The same turns and mirrors carry the whole set onto itself, and each row onto the other rows of its family. Which rows share a family with each named row? Give them in list order.
These 32 rows form 4 families of 8 rows each.
voni: [-13,   3,  -2,   3, -21,   7,  35,  12,   3,  10]
muka: [ -6,  -3,  16, -20,   8,  -6, -31,   8,   4,   6]
kera: [  8,  10,  -2,  24,  15,  -4,  14, -10,  13, -23]
Bidu: [ -8,   7,  -8,  18,   5,   7,  37,  -4, -16, -10]
Ratir: [-18,   6,   6,  29,  12,  -8,  17,  -3,  15, -20]
Zol: [ 15,  12, -27,  -8,   5,   1,   1,  15,   4,   2]
ful: [-10,   1,   7, -28,  -8, -10,  22,   3, -16,  17]
dof: [-24,  -5,  -7,  10,  -3,  -5,  24,  -7, -28,  13]
pevu: [ -2,   7, -25, -10,  -3,  22,  13,  -6,   3,  13]
Sido: [-31,   7,  10,  13,  14,  19,   9, -17,   9,   5]
simed: [  5, -13, -24,  13,  -7, -19,   4,  16,  -8, -14]
nutup: [ -3,   2,   1,  26,  22,  10, -16,   2,   4, -22]
megut: [  7,  -5, -19, -10,  -1, -18, -13,  -4, -23,  11]
bor: [-14,  -6,  16, -21,   5,   2,   0, -10,  -6,  32]
digal: [-28,  -8,  35,   6,   8,  -1,   4, -11, -16,  -6]
Bote: [ -8,   2,  39,  -4,   2,   7,   9, -10,  18,   9]
kuv: [  6,   4, -10, -10,  -6,  11,  -1,  -1,  29, -16]
Gufev: [  3,   4,   1,  12,  -5, -23, -10,   7, -33,  -5]
Kun: [-10,   3,  32,  30,  -2, -16,   1,   4, -12,   3]
los: [-10,   8, -25,  25,   7,   0,  -4, -11,  -8, -17]
gad: [-22,  -5,  16,  14,  16, -20, -17, -15, -17,   2]
tebi: [-12, -20,  17, -17, -18,  -5,  -2,  17,  -6,  17]
nog: [  7, -13, -17, -23,   0,   5,  12,   3,  20,  -9]
Rakim: [-17,   8,  -6,   3, -21, -15,  33,   6,  -6,  -5]
vabif: [ 13, -18,  21,   4,  18,   5, -20,   1,  13,  -1]
feno: [ 15, -18,   9, -20, -16,  -3,  -4,  10,  -6,  15]
lal: [  1,   7,  -3,  -6,  16,   7, -29, -14,  14,   2]
Teg: [  9,  -7, -14,   9,   6, -33,  -6,  21,  -4,   0]
Visir: [-16,  -1,   7, -14,  18,  24,  15,  -2,  21,   1]
Ralip: [  9, -15,  17,   5,  16, -19, -21,  -6,   7, -15]
vop: [-12,  -3,  28,  -1,  -9,  22,  18, -14,  11,  -6]
dolut: [ -9, -15,  24,  19,   1, -23,  14,   7, -19,  11]

Same family as voni: Ratir, simed, Bote, kuv, feno, Ralip, dolut
Same family as digal: muka, Bidu, Zol, ful, nutup, Gufev, Visir
Same family as gad: dof, pevu, Sido, megut, bor, los, lal

The same turns and mirrors carry the whole set onto itself, and each row onto the other rows of its family. Which rows share a family with each named row? Give them in list order.
These 15 rows form 5 families of 3 rows each.
R: [-25, -17, -25,  -8, -13,  -1,  23,  -1, -22, -14,  -1,   7,  -5,  -3]
N: [  3,   4,  25,  28,   0,  -7, -15,   9, -34,   8, -32, -12, -16,  10]
X: [  7,  15,  32,  20, -10,   3,  -2,   2, -39,   3, -30,  -3, -11,  12]
K: [ 29,   0,  -1,  -5,   6, -22, -16, -31,  -5,  -9,   4, -15,  -1, -10]
Z: [ -6,   6,  23,  16,   2,  -2,  -4,   8, -49,   4, -30,   9, -15,  17]
P: [ 30,  -1,   9,  -3,  10, -19, -21, -25, -20,   4,  13, -21,  -6,  -4]
S: [-27,  -8, -18,  -8, -11,  -5,  25, -15, -23, -14, -10,  10, -24,  -7]
B: [-27, -17, -16, -11,  -7,   2,  20,   1, -11, -19, -17,   8, -22,   5]
C: [-18, -20, -23, -22,  -7,  -2,  16, -11, -22, -13,   1,  10, -14,  -4]
U: [ -2,  14,  24,  24,   7,  -3,  -4,  14, -34,  -1, -26,   1,  -9,  25]
M: [ 26, -18,  -3,  -2,   4, -20,  -7, -23,  -2,  -5,  11, -26,  -5,  -9]
D: [  8,  14,  16,  30, -12,  -7, -15,  12, -27,   7, -32,  -2,  -4,  18]
E: [-25,  -3, -23,  -8, -20,   4,  21,   0, -12,  -9,  -6,   7, -23,  11]
H: [ 20,   2,  -4,   1,   8, -19, -24, -19,  -8,   0,  15, -24,  -2, -10]
F: [ 25,  -1, -15,   9,   4, -29,  -9, -24,  -1,  -2,  13, -19,  -6,   3]

Same family as B: N, M
Same family as P: Z, C
Same family as S: X, K

